Each named move below is a turn or a mirror, shown by a few rows before and after it. Which moves, in which order, take the first row of each later pair to the second? The first pair is answered.
move J:
[  0  25  -1  -7   7  12  -1  17   5  -6   4   5 -26  -5  -2 -26   6  -5
  -7 -11  -1 -16   9   6  -3] |-> [ 15   8  -7 -13   6  -2  -2  17  10  10   3   3  -1 -15  -6 -24  -9 -10
   9  17   7 -11  -7  13 -15]
[  9 -17  -2  21 -12 -18  14   5  20  -1   8  -4   3   5  -5  -5 -11   2
 -27   4   2 -18  -4   0  17] |-> [  4 -20   1  21  -5 -12  13   4  23  -6  11  -4  -3   7  -6  -7  -8   3
 -31   1   3 -22   2   1  19]
[  4  21  -9 -19  -3   0   7  18   9  -1  10   9  -1   9  -8 -11 -21   3
  10   4  17  -7   2  12 -10] |-> [ -3  27  -9 -13  -7   6   8  17   9  -6  10   9  -8   9  -7  -7 -18   6
  10  -3  14  -9   6  10  -6]
[-16  -4   7  -9  -1  18   0  19 -17 -12   3  25 -23   9 -52 -25  26  27
   6 -29 -17 -22   9  16  15] |-> [  3 -30   3 -13   1  -2  -5  22  -6  12   4  26  11  -5 -55 -20  10  14
  30  12  -6  -8 -10  28 -13]
move V:
[  7   5   2   1  13  -2  15  25   0 -11  24  14 -29  -6 -29  -4  -3  13
  16   4  13 -30  15  12  -3] |-> [  8   5   4   4   8  -5  16  32   3  -9  24  12 -28 -15 -28   0  -6  15
  16  -5  14 -25   3  15  -3]
[ -7  35 -10  18   4   0  31  11  25  -9  11   0 -19  18   4  32 -47 -20
  41  -4  12 -24  10   6  -1] |-> [ -3  29  -8 -20  -5   1  -3  28  37   2  16  14   1  16  -9  -5 -54 -11
  47   9  12  -2  -3  18 -25]
[  1  12 -12  -4  -3   3  10   4   7   5   0   4   6   7  -4   6 -19  -8
   8  15  17 -15   7  13 -15] |-> [  2   9 -12  -4  -6  -1  16   6   5   4   1   7   1   6  -8  15 -24 -11
   5  10  16 -17   5  11  -9]
move P:
[ 13   0  -8 -17  25   1 -25 -35   3  15 -12  -6  18  16  37 -22  -8  10
 -13  20  -2   8  20 -39 -26] |-> [ 23 -43   1   1  19 -26 -26 -23  -1  20 -10 -13  34 -17  25   1   1   3
   5  30  -7  16 -13 -19 -13]
[ 35 -12  -6  17   0 -18  38  -1  -3  16   0  -1  32 -10   2  17 -38 -11
  22  44  32 -14 -16   2 -13] |-> [ 29  13   1  10 -13 -10  23  37  10   5   7   2  20  -8   7  15 -52 -24
  17  13  32   6 -32  10  -3]
[-10  -9  -1  -3  11   5  -6 -35 -12   2  -6   1  -7   7 -11  -9  14  16
  -6  11  -5 -17  28 -10   8] |-> [ -4 -28  14   7   5 -16  -2 -14 -18   3  -6  -7   0 -21 -24   9  21   5
   7  16  -7  -6  -1   8  17]
move T:
[ 10 -26  -5  -4   2  -1 -36  -2  19   9  -2 -13  27 -12  30  -5  -2  -7
 -18  14  -6  40 -27 -18 -20] |-> [  0 -31   3  12  12   9 -24 -19   1  -2  -7 -18   3  -8  31  16  26   5
 -28 -13 -20  34 -14 -29   5]
[-15  12  24  14 -10  23 -31  39  -2 -17 -15   8 -29  -5 -10   4  24  25
 -35 -44 -25  45  -9   0  -4] |-> [-11  16  23   5 -16  17 -24  57   2 -17  -1  10 -18  -9 -12   1  11  18
 -20 -34 -13  49 -18  15  -6]
[ 14 -10  -9  14   3   1  33  -7   4  21  13   5   2   8   6  18 -26 -14
  21  33  19 -21  13  15 -13] |-> [ 12 -17 -12   9  10   2  26 -23   6  22   7   7  11  15  15   3 -18  -6
  15  41  10 -14  20   0 -20]
Then:
Between the rows of a pair lie 2 to 3 moves.
[ -6   4 -25  -3 -14 -17  -8  46  17   4  -3  -6  12 -18 -17  25   1 -11
   3 -20   0   9 -47   4 -18] |-> [-17  11 -42   0  11   9  19 -15  -7   0 -12  -3 -12  17 -19  20  27  14
 -12 -19  -6 -40  17 -20 -20] => P P T
[  7  -8  13  17  -6 -17  -4 -20 -31  10   0   0  -4 -21 -41  22  12   8
  30  12 -18 -16  13   9  -5] |-> [ 13 -15  13   4 -12 -25 -21  -6 -19  13   0  -1  11 -26 -38   5   9   5
  28  22 -13   2  -1  14 -22] => V T
[  5  11  -4   9   6 -11   9  20  10   4 -16  -9 -15 -11   6  30  -1 -17
  15   1  28   1  -8   7   1] |-> [  2   0   4  13   8  -6  -2   4   2  -4 -26 -12 -20  -6  10  37  18 -10
  -7 -13  13   9   0 -10   9] => V T V
[ -1 -48  10  -2  11  -6 -39 -28 -12   6 -20  -4  24 -13   8   1  35   9
  -8  23 -26  12 -14 -22 -13] |-> [ -2 -49  11   5  15  -8 -31 -42 -18   2 -22  -5  15 -12  11   7  36  10
 -11  20 -23   5  -8 -24  -9] => V V V
[-12 -16  35  15 -21  -1 -17  42   0 -31   4  -1 -14 -29   0  18  19 -11
 -19 -48 -18  33 -36  14  32] |-> [  8  18  -4 -45  -9   7 -33  20  29   3  18  19  29   8  17 -46 -25   5
  -7  17  16  31  -5   5 -45] => T P J
[  7 -24   9  14 -11 -32   8  25 -10  15   3   3   5 -45 -27  25 -10  -6
  30  17   1  -2 -36  36   8] |-> [-19  34   6 -12 -18  16 -24  32   8 -17   3  13 -21  -8   0 -22 -10   5
 -24 -49 -15  20  -9   3  11] => T P J
[  5 -16  15   1  -5  -5 -23 -24  -8   7  -4 -15   0 -10   7  -5  19  -1
 -14  16 -20   9   0 -27   3] |-> [  1  22  18  -6 -15   4 -25   4   3 -12   4 -12 -14   1   7  -9   6  -8
 -27 -17 -18  10   0 -21  13] => P T P
[  9 -41   9  24   2 -19  27 -15 -20   2  -3 -12   4 -25 -23  35  16  -1
  24  15  -2 -19 -14   8  16] |-> [  1  43   3  -8 -19   6  24  44  14 -13  25   7 -11   2 -18 -10 -31  -5
  14 -23  19  -9 -15  17   9] => J T P
[ 25  66 -42 -23 -22   5   3 -24  21   2   5   8 -32  18  42 -28 -42   5
 -14  -2  -2  10   2 -20 -17] |-> [  9  63 -30   7 -21   9  25 -24   5 -15   1   2 -58  12  32   1 -19   3
 -21 -30 -17  -4   8 -15  19] => T T
[-20  16   8  10   3  11  -6   0  -6 -19   0 -11 -14   6  10  16  11  -5
 -14 -28 -23  10   1 -18  14] |-> [-14  -5   9  20   4  -4  -5  -8 -13 -15  -6 -20  -6 -10   3  33  16 -10
   0 -16 -23  10  -8 -15  20] => P P P
[ 18  33  -3 -16 -23 -17 -13   2  19  -5  10 -23  11  -2  -1  -5 -33  -3
   8   2 -16  20  -7   9  14] |-> [  6  25   0  10 -16 -12  -1  -8   5 -17   1 -30 -14  -4   1  11  -8   0
   4 -20 -29   9   6  -3  40] => T T T
[  6  25 -24  -3 -12   1   8 -33  -6  20  -7   5  -1   6  44  -4 -20   8
  -9   0  -1   8  13 -22 -41] |-> [  0  33 -10 -16 -32   1 -10  29   0  14   6  19   1 -14  13 -17 -24   7
   3 -12   0  23 -19  11 -38] => T T V
[  7   0 -14 -29   0  15 -19 -18  18  17  19   8  22   4   8 -35 -19   7
   1  27  17   3  24 -21 -35] |-> [ -1 -48  -2   7  15  -1 -10 -47 -12  14  -1  -5  15 -14   3   3  27  16
  -2  26  -6  -7  18 -32  -1] => P T
[-21  20 -10 -41   6  20 -34 -16  -5 -31   2   1 -13   6  14 -32  33  14
  -7 -28  17  14   8  11   2] |-> [-11  31  -5 -13 -10   2  -1  21   6 -40  19  -4 -18 -12  11   6   4 -11
  11 -37  32   5 -12  41  27] => V T
[ -8  32  13  32   4  -7  61   0   1 -21  11   0 -18  15   5  35 -13 -43
   7  -7  37 -21  12   5  23] |-> [ 16 -24   1   6  13 -27  17 -32   9  11  -8  -5  38   3  18  12 -12 -37
  19  61  40   7  -5 -12 -32] => T T P
[ 30  -6   8  23  -9 -21  48   2  -5  25  18   5  16  -8  -4  17  -2  -7
  27  18  42 -30   5   4 -11] |-> [ 12  24  19  25 -20  -6  41  33   2  -3  21   6 -10  -6  -3  13  -3 -12
   4 -37  31 -22   2  11  18] => P J
[  7   7   9   6  -5  -1  -6  19 -26   0  28 -21 -24 -20 -29  -6  -2  11
  15  11  11  11 -14  14  -3] |-> [  0  23  -5  20   8  11  12  -8 -25  -7  24 -31 -37   5  -7   0  -1  12
   1  -3  15  -1  15 -11  -3] => P T V
[  5   6   6   2 -11  -9   2  32   2 -12   5  -1   3 -12 -16  10 -14  -7
   7  -1  11   2 -21  18   4] |-> [  7   6   1 -15 -10  -4 -10  23   2  -5   4   6   5  -8 -20 -11 -10   4
   9  12   7   6 -13  17 -11] => V V V
